One turn moves every row onto another: examples first, then more rows asked:
Gobip: [-1.32 -2.05  0.43  0.07  0.22  1.51 -0.69 -1.27  2.72 -0.61 -0.10  0.83
 -1.85 -0.13 -0.18  2.65 -0.04]
mekaz: [-1.74 -0.74  0.85 -0.24  0.27 -0.84 -3.30  0.61  0.34 -2.05 -0.97 -1.39
 -0.07  1.09 -1.19  0.62  0.64]
Bup: [-0.51 -2.54  0.17  0.26 -0.10  2.01 -1.25 -1.24  2.60 -0.70 -0.85  0.28
 -0.96  0.80  1.04  2.29  0.27]
Suli: [ 0.55  0.26  0.28 -0.08  0.73  0.90 -3.15  0.76  1.33 -0.93 -0.09 -0.66
  0.66  0.14 -1.29  0.61  1.97]
zezos: [-0.79 -0.67  0.54 -1.03  0.98 -1.20 -3.36  0.86  0.52 -2.03 -0.09 -0.45
  1.18 -0.64 -1.29  0.42  1.33]
bulub: [ 0.83 -3.63  0.41  0.14  1.64 -0.14 -0.72  0.01  1.22 -0.66 -0.24  1.98
 -0.59 -0.84 -0.04  0.87 -0.24]
Gak: [-0.91 -1.03  0.87 -1.85  1.57  0.07  0.31 -0.65  2.38 -1.45 -0.04  0.33
 -2.07 -0.88 -0.23  0.57  0.08]
Fut: [-1.50 -0.46  1.39 -0.18 -0.06 -0.40 -3.10  0.71  0.06 -1.82 -0.16 -1.28
 -0.27  1.50 -1.03  1.15  0.91]
Ker: [-2.26 -2.25  1.15 -1.33  1.21  0.18 -1.28 -1.89  0.96 -0.61 -0.40  1.30
 -2.08 -0.25  0.41  1.23 -0.63]
notup: [ 0.10 -0.88 -0.45  0.66  1.15  0.38 -3.57  1.55  1.23 -1.00 -0.51 -0.89
  0.64  0.18 -1.04  0.69  1.28]
Zil: [-1.46 -1.98  1.16 -0.79  0.46  1.03 -0.80 -1.41  2.03 -0.01 -1.22  0.41
 -1.12  0.10  1.59  2.78  0.99]
fusal: [ 0.00 -0.43 -0.28  0.37  0.82  0.61 -3.47  0.83  1.52 -1.14 -0.79 -0.52
  1.07 -0.29 -1.47  0.62  1.69]
zuk: [-1.76 -3.01  1.24 -1.46  0.82 -0.19 -1.34 -1.39  0.39 -1.19 -0.96  0.35
 -1.46  0.91  1.34  0.84 -0.93]
Vamad: [ 1.14 -3.05 -0.31 -0.70  1.39  0.95 -0.85 -0.23  1.97 -0.55  0.22  1.40
  0.25 -1.46  0.17  1.09  0.25]
nepav: [ 0.10 -3.30  0.21  0.14  1.15  0.75 -0.28  0.12  1.36  0.46 -0.48  1.37
 -0.65 -1.05 -0.13  2.30  0.30]
tubi: [-0.99 -2.25  1.22 -1.76  1.78 -0.28 -0.26 -0.80  0.55 -0.02 -1.77  0.34
 -1.92  0.29  0.74  0.47 -0.32]
Tagi: [ 0.54 -2.49 -0.02 -1.04  1.39  0.43 -0.66 -1.06  2.08 -0.24  0.40  1.60
 -1.11 -1.41 -1.01  1.44 -0.45]
sebu: [-0.97 -3.05  1.17 -0.54  1.65  0.02 -1.42 -1.37  0.55 -0.60 -1.59  1.45
 -1.49  0.49  1.19  0.20 -0.34]
dekan: [-0.30 -0.63  0.33 -1.30  1.29 -1.33 -3.81  0.88  0.80 -1.67  0.09 -1.01
  0.98 -0.03 -0.44  0.72  1.27]
Vuki: [ 0.62 -1.90  0.93 -1.93  1.25 -0.79  0.73  0.00  2.27 -0.91 -0.16 -0.15
 -1.09 -0.70  0.04  1.95  0.43]
sav: [-0.65 -0.97  0.14  0.02  0.02 -0.01 -4.59 -0.63  0.95 -0.93 -1.15 -0.70
  0.65  1.04 -1.11  1.43  0.81]
pida: [ 0.11 -0.91  0.46  0.03  0.07  0.29 -4.29 -0.41  0.28 -0.32 -0.45 -0.42
  0.38  1.39 -1.34  1.38  0.82]
bolef: [-1.54 -0.74  0.46  0.06  0.97 -0.47 -3.67  1.22  0.32 -1.59 -1.01 -1.47
 -0.19  1.17 -0.44  0.36  0.81]
gul: [-0.79 -0.50  1.09 -1.03  1.03 -0.67 -3.29  0.92 -0.32 -1.41  0.46 -0.19
  0.72 -0.26 -1.07  0.26  1.50]
sudi: [-0.60 -2.07  1.07  0.16  0.35  1.06 -0.70 -0.94  3.13 -1.40 -0.48  0.70
 -0.80  0.18  1.52  2.63  1.14]
Bimi: [-0.56 -1.05  0.05 -0.15  0.39 -0.27 -4.81 -0.01  0.92 -0.93 -0.47 -0.87
  0.89  0.94 -0.18  1.86  1.07]
vute: [ 0.17 -1.44  1.43 -1.52  1.15 -0.72  0.21 -0.49  2.85 -2.26 -0.38 -0.22
 -1.36  0.18  0.98  1.14  0.63]
getu: [-0.47 -1.77  0.99 -1.94  1.48 -0.36  0.48  0.43  1.88 -2.25  0.13 -0.21
 -0.96 -0.71  0.61  0.29  0.25]

gul goes to Suli
Ker goes to Gak
vute goes to bulub
And these:
Bimi goes to bolef
zezos goes to fusal
Vamad goes to Bup
Vuki goes to nepav

